One vector is turned by the same rotation once a step. Each row is the vector after some number of steps, and that number follows the row.
The counts run from 0 to 398.
[  2 -30 -12  -5 -37  -5   2   5  12 -46 -16   8 -31  -5  27  -1  -3 -15
  -7  -1 -44   7  23  20  -7  33  40  33  22  -3  -7  12 -30   6  12 -17
 -40   2  10  15 -11  23  24  -6   3  15  -8  33 -40 -17 -32 -12]	214
[-26 -28 -12  12 -32 -29  12  -7  15 -24 -44  -1  -7   1  34  28 -18  22
 -31  -9  -8 -16  -8  20  -8  21  36  -8  -1  27  -5 -21  -6  11 -20  15
 -13  37  32 -25   4   5  -7  -5   3  18 -22  36 -12  28   4  20]	282
[ -9 -46 -26   4 -36 -41  19 -34  15 -37 -35  -4 -18  -9  23  33  -8  18
 -39  -9 -12   3   7   7  -7  21  34  -6  31   4 -14  -4 -23   0 -30 -10
 -18   7  25  -7  26  21 -14 -14  -6   2 -16  26 -23  -1 -14   6]	263
[ -4 -12 -19   5 -37 -23  -8  15 -11 -35 -36  11  -9 -29  43   2 -24  -1
  -5 -10 -33 -11  22  34  -5  11  13  18  15   3  -4  13 -30  21  16  14
 -19   7  24  -8 -10   6  25  -7   5  19 -13  69 -39  -6 -17   3]	118
[-25 -34  -1 -13 -28 -19  -6 -41   7 -36 -32 -13  -8  13  32  16 -39  26
 -21 -19   7  -4  14  33 -16  14  24 -14  14   4   6  -3 -11  29 -13  24
 -10  13   3 -38  16  21   8   3   2  21 -13  35 -17  31 -14   9]	394
[-25   0 -15  14 -26 -30  28 -18  18 -10 -50 -19 -17   8  29   6 -20  27
 -31 -33 -19  -9   2   8 -28   9  24  12  16   8 -15   8   8  39   9  23
 -17  12  14 -23  15 -15  11  25 -18  20  -9  29   0  36  -3  23]	277
[ -8 -48 -34   2 -18 -24  13   9 -13 -40 -36 -12  -1 -11  38  18  -3  -4
 -37 -21 -46  11  33  28  -6   5  40  21   6  -2   6  12 -22  22  -6   2
 -31   9  36 -18   6   3   7  -7  14  20  -7  20 -22  -8 -23   7]	128
[ -5 -35  18 -33 -46   9  23  -3   6 -27 -27  -5  -3  22  29  15 -19 -15
 -13  13  -4  17  11  11 -31  14  47  31   4   8   8  -3 -26  20  11   6
 -10   4   3 -17   9  14  13  21  19  39  -2  26 -33  32 -17  22]	210
[-13 -32 -23   2 -22 -29   6  -1 -10 -30 -56  23  -8 -24  25  -5  -5   1
  -4  -4 -19  21  17  28 -11  -2  46  27  23  12  18  27 -11  21  24   3
  -4  21  13 -25  -2   9  20  13   0  23 -15  47 -28 -16 -25   2]	366
[-19 -38 -24  14 -24 -37  35 -16  -1 -36 -45 -13  -5 -25  21  31   4  -1
 -46   5 -13  14   3   7  -6   4  46  14  16  -5 -21   5 -21   8  -4 -19
 -22   7  33  -8  12  10   3   0   3  -6  -7  20 -17 -10 -10  16]	264
[-18 -32 -20   1 -16 -21  -1   2  -2 -31 -21   6   0 -32  51  20  -3   7
 -12  -7  -1  16   7  25  -7  12  43  28   9  23   8  14 -26  15  10   0
 -33  42  10 -28   0  20   6 -16   4   9  -7  39 -43  15 -12  16]	21
[ -3  -7   4  -3 -47 -19  26   1  34   9 -47  -2 -34  17  28 -26 -11   1
 -12 -18 -36 -12   8 -13 -32  20  37  18  19   0 -43  -9  -6  13   9  10
 -20  -7   1  11   8  -6  -4  17 -18  14  -4  49  -8  21 -10  15]	64
[ -7 -30   3  11 -13 -19   3   4  19 -36 -41  16 -21 -16  29  10  -1   3
  -8  13  -3  26 -11  16  -2  20  48  42  13  13   3   2 -11  -2  28   5
 -22  26  -2 -10 -23  10  30  17 -12  18  -8  37 -25  30 -18  -1]	193
[ -9 -40   0  -9 -26 -10 -10  -7 -14 -63 -22   9 -14  -2  21  23 -25  12
 -13   9 -20 -13   7  20 -18  21  40  -1 -15   7  18  15 -18  18   1   3
 -19  19  31   1   2  25  32   7  24  23 -19  33 -33   2 -14 -17]	108
[-10 -37  -3 -23 -39 -13  12 -26   6 -16 -26  -8 -29  12  22   1 -20  17
 -29 -27 -32  -7  19  -7 -34   1  29   9  33 -23 -44   7 -24  27   6  -7
 -27 -12  -6  11  38  20  -8  -2   8  15   4  41 -11   3  -9  27]	237
[ 21 -34  28  20 -32   5  18 -16  32 -29 -39   7 -20   4  24  13  -5   4
 -25  -7 -13   5 -16   2 -11  16  63  16 -12  -5 -17   7 -15  14  16  -4
 -24  10  -6   7  -1  25  13  13 -21   5  -4  47 -28  18  12  -1]	198
[-31 -33 -21  -2 -38 -25  -8 -24  17 -28 -34  10 -12 -15  28  17 -13  11
 -13   2 -22  10  -3  22  -9  25  33   3  38  31 -29 -10 -16  -9 -20  21
 -22  20   9 -27   7  22  -6   2   3   0   2  40 -20  27 -24   9]	156
[  1 -10  14 -11 -42  -7  13  -2 -19 -52 -46   7   6 -18  17  18 -37   4
 -34  17  14  -9   4   5 -33  12  26  11   0   6  -1  16 -27  21  24   9
  -3   8  20 -18   4  10  27  20   8  11 -18  48 -44  29  -1  21]	382
[-15 -21 -28   3 -24 -28  29  10   9 -43 -44   2 -22   3  29  21 -19  24
 -42 -15 -13 -24  18  23  -9  16  20  16  21  18   3  -3 -10  10  -6   5
  -8   6  42 -13  -9   3  20   6  21  36 -19  22  -8  10 -21  15]	378
[ -3 -20  -3   1 -41 -31  10  -1  23 -31 -37  12 -48  34  23   1 -21  14
 -25 -21 -37 -20  18  16 -17  27  15   4   8   3  -3 -13 -19  16  -1   0
  -1   5  29  27   6   4  17   0  -3  29 -31  35 -15  -3 -17 -21]	89
[ -4 -24   2  -1 -44  -1  -9  -3  26 -34 -19   5 -22  -9  39   9  -6 -19
   6  -3 -22  18   2  21  -2  31  53   8 -14  10   1  -4 -23   4  -1   4
 -36  28   2  -7  -4  32   3 -13 -22  -9  -2  50 -45   7  -3 -10]	310
[-16 -14 -10  -9 -36 -23  11 -29  -6 -24 -37   3 -24   2  41  20 -22  27
 -25 -24   8   1   3   5 -18  -2  15  28  24  13   1  12  -9  15  32  29
   0  18   9 -23  11   4  10  -1  -3  33  -9  42 -26  37   1  36]	384
[-12 -33  15 -27 -44  -9  26  10  28 -35  -6  -9 -10  15  31  20 -19 -12
 -29  14 -19 -21   1   1 -19  24  44  15  -5  10 -21 -28 -27   2  -9  -4
 -27   2  24  15  -3  13 -10   6  21  15  -4  31 -29  35  -9  18]	322
[ -8 -20 -26  23 -24 -40   1   2  -1 -24 -55  12  -6 -28  31   7   8   9
 -22  -5 -38  -1  17  18  -9 -12  35  23  22  -5 -32  20 -22  17  14   2
 -22  15  20  -6   0   0   5  -1  -5   0   1  62 -17 -25  -8  15]	254
[-15 -30  19 -21 -38 -24  14  18   8 -22 -53   5 -16  11  28  -8 -33  10
 -22   0   2 -17  17  26 -30  12  17   7  21  12  -5 -19 -25  43  18   2
  10   1   1   1   1  -3  19  22  12  27 -24  56 -19  16   0  31]	94
[-23 -11  -9 -18 -23 -24 -14 -28  -4 -39 -42  -7   0  -9  34   9 -44  -2
 -17   7 -36 -13  15  20 -28  14  37  -4 -10   6   0  16  -6  34  -9  44
 -18  13  26 -24  -3   4  14  21  -9   7 -11  46 -18  36 -19  -2]	144
[  6 -41  12 -12 -43 -28  10 -16  21 -24 -42  -3 -22  11  16  20 -30  -4
 -49  -8 -20   9  18  13  -1  14  28  13  32 -24 -30 -15 -22   8 -10   9
 -11 -29   5   0   2   3   7   8  -6  17 -10  42 -27   1  -3  18]	227
[  0   0 -18  23 -57  -1  20 -17  15 -36 -34   2 -16  -3  22  26 -16  -1
 -29 -28 -24 -18   3  23  -9  25  30   7   2   6  -9   5 -19  12  -6  33
  -8   5  34 -27  19   4  -3   4   4  17  -6  35 -37  -7 -13   0]	388
[ -5 -16  12  12 -25 -24   7   6 -12 -41 -43   0  -3 -35  22  17 -37  11
 -32  21   0  -8   6  13 -32  19  28  14   4 -10 -17  17 -28  25  15 -12
  -6  -5  18   1  -2  16  25  10   0   0  -6  54 -36  14   1  22]	381
[ -5 -33  13  -2 -22 -22 -11 -21  32 -22 -38  -6 -40  27  32 -12 -26  14
 -19 -25 -22  17  15  31 -19  36  25   6  26  -6   4  -4 -10  25   6   0
 -28  -2 -14   8   7  18  21   3 -30  17 -20  29 -13  12 -24 -13]	202
[-10 -32   8 -10  -7 -36  12   2  11 -25 -35 -12  -2 -25  33   8  -8   0
 -31  33 -17  25   2  -3 -16   6  64  34  26   0 -21  -1 -12   3  15  -4
 -27   9   0  -5 -26   7  12  18 -13   2  -6  36  -7  44 -12  16]	56
[ -8 -19  26 -29 -28  -7 -13   0 -14 -42 -26   3 -21  12  28  -8 -38   4
  -7   5 -32 -12  14  13 -35  18  32   6 -10 -12  -3   9 -23  37  23  12
 -18   5   0  12  -6   6  32  26   7  23 -11  50 -21  33  -9  -1]	220
[ -6 -20  14 -12 -38  -9  -3  20  23 -10 -28  11 -12  11  32  -5 -18   4
  -9   4 -52 -44   4   8 -21   9  42  12  -2   0 -29  -4 -19  21   9   8
 -24   9   6  19  -8   0   7  16   5  19   5  59 -16  21   1  12]	332
[-16 -25 -16  -4 -44 -23  -8   3   6 -30 -41  29 -22   2  17  -4 -20  17
  -4 -16 -26 -20  15  28 -20  10  13  -2  23  18  -4  -7 -20  13   0   8
  -5  22  16  -6  18  19   9   6  26  27 -17  61 -17 -14 -16  10]	368
[ -4 -35  13  -9 -24 -10   2   2  10 -14 -27 -24 -13   2  30 -17 -18 -17
 -12   3 -31  17  13  27 -29  31  48  15  11 -19 -26   3 -16  43   5 -17
 -50   3 -19   0  -2  18  17  17 -19 -10  -4  35 -17  13 -22  -7]	315
[ -2  -9   3  31 -30 -13   4   5 -12 -37 -42  -4  -2 -38  12   9 -27  11
 -20   2 -15 -14   3  18 -24  22  38  17   5  -3 -31  26 -25  36  15  -5
 -28   2  19  -4  -2  15  32  14   2 -15  -1  65 -30   5  -5  13]	6
[-17 -48  20 -16 -34 -21  13   8  24 -35 -38  11  -1   2  21   8 -12 -11
 -19  23 -32   2  -9  12 -25  16  62  -4 -16  -1  -3 -16 -31  14  -2 -35
 -19  14  13  18   1  14 -11   2  -1   4 -19  40 -29  -1  -1  -2]	72
